In the rows, 128 means zero.
A single turn carries every row of the set below to another of its rows. Some are shown first; where does it send the rows asked next?
Q713: [131 138  94 158 115 149 136 119 108 139  98 130]
Q482: [104 118 147 127 135 139 143 124 111 126 122  84]
Q516: [ 95 129 105 113 103 145 158 138 131 135 102 113]
Q275: [ 96 149 117 152  92 143 123 130 116 114 121 105]
Q571: [132 134 116 130 129 105 121 157 140 143 161 162]
Q26: [127 122 117 139 133 151 166 151 123 120 104 148]
Q838: [128 119 161  96 128 145 125 139 147 132 145 118]
Q112: [ 99 126 140 115 128 111 150 148 150 107 108 117]
Q69: [110 135 133 131 117 154 123 164 116 111 125 160]
Q122: [134 144 128 154 119 100  89 121 117 119 133 138]
Q142: [110 102 119 145 122 131 140 134 135 109 139  88]
Q59: [115 137 123 139 122 114 105 127 129 165 157 160]
Q177: [142 123 130 141 140 105 161 103 115 143 118 135]
Q745: [129 116 109 130 124 130 151 140 123 116 127  78]
Q860: [114 154 133 120 127 134 116 140 104 171 144 157]
Q407: [124 163 121 116 135 131 100 163 119 152 121 149]
Q189: [136 147 141 170 130 127 133 122  98 114 122 132]
Q337: [115 131 124 129 119  82 137 108 141 128 117 101]
Q380: [128 170 115 123 130 139 101 154 115 109 128 144]
Q731: [134 138  96 127  97 136 140 120  92 158 137 142]
Q717: [127 110 118 102 105 158 123 125 151 153 141 113]
Q647: [136 130 129 127 103 157 100 143 142 119 154 108]
Q429: [ 99 100 128 137 123 135 143 112 127 134 131  89]
Q20: [120 148 135 140 102 109 159 120 104 121 148 102]
Q334: [129 162 125 102 128 129 136 115  92 155 141 145]
Q772: [118 126 126 114 134 121 144 143 141 119 160 170]
Q844: [140 146  94 111 131 112 118 162 136 157 131 150]
Q427: [158 137 130 104 109 139 130 132 122 140 159  98]
Q653: [141 127 141 105 138  97 155 140 115 132 137 152]
Q776: [109 140 128 129 133 112  94  99 135 141 139 153]
Q328: [123 114 124 150 145 115 132 123 148 121  93 145]
Q536: [119 126 124 128 133 131 129 130 116 121 108  72]
Q507: [132 136  70 108 120 129 123 134 141 141 127 149]
Q896: [116 116 102 111 126 119 111 124 143 151  93 149]
Q319: [142 131 140 107 123 126  96 116 146 142 132  98]

Q122 goes to Q69
Q59 goes to Q407
Q776 goes to Q380
And these:
Q429 goes to Q536
Q337 goes to Q275
Q713 goes to Q328
Q717 goes to Q319

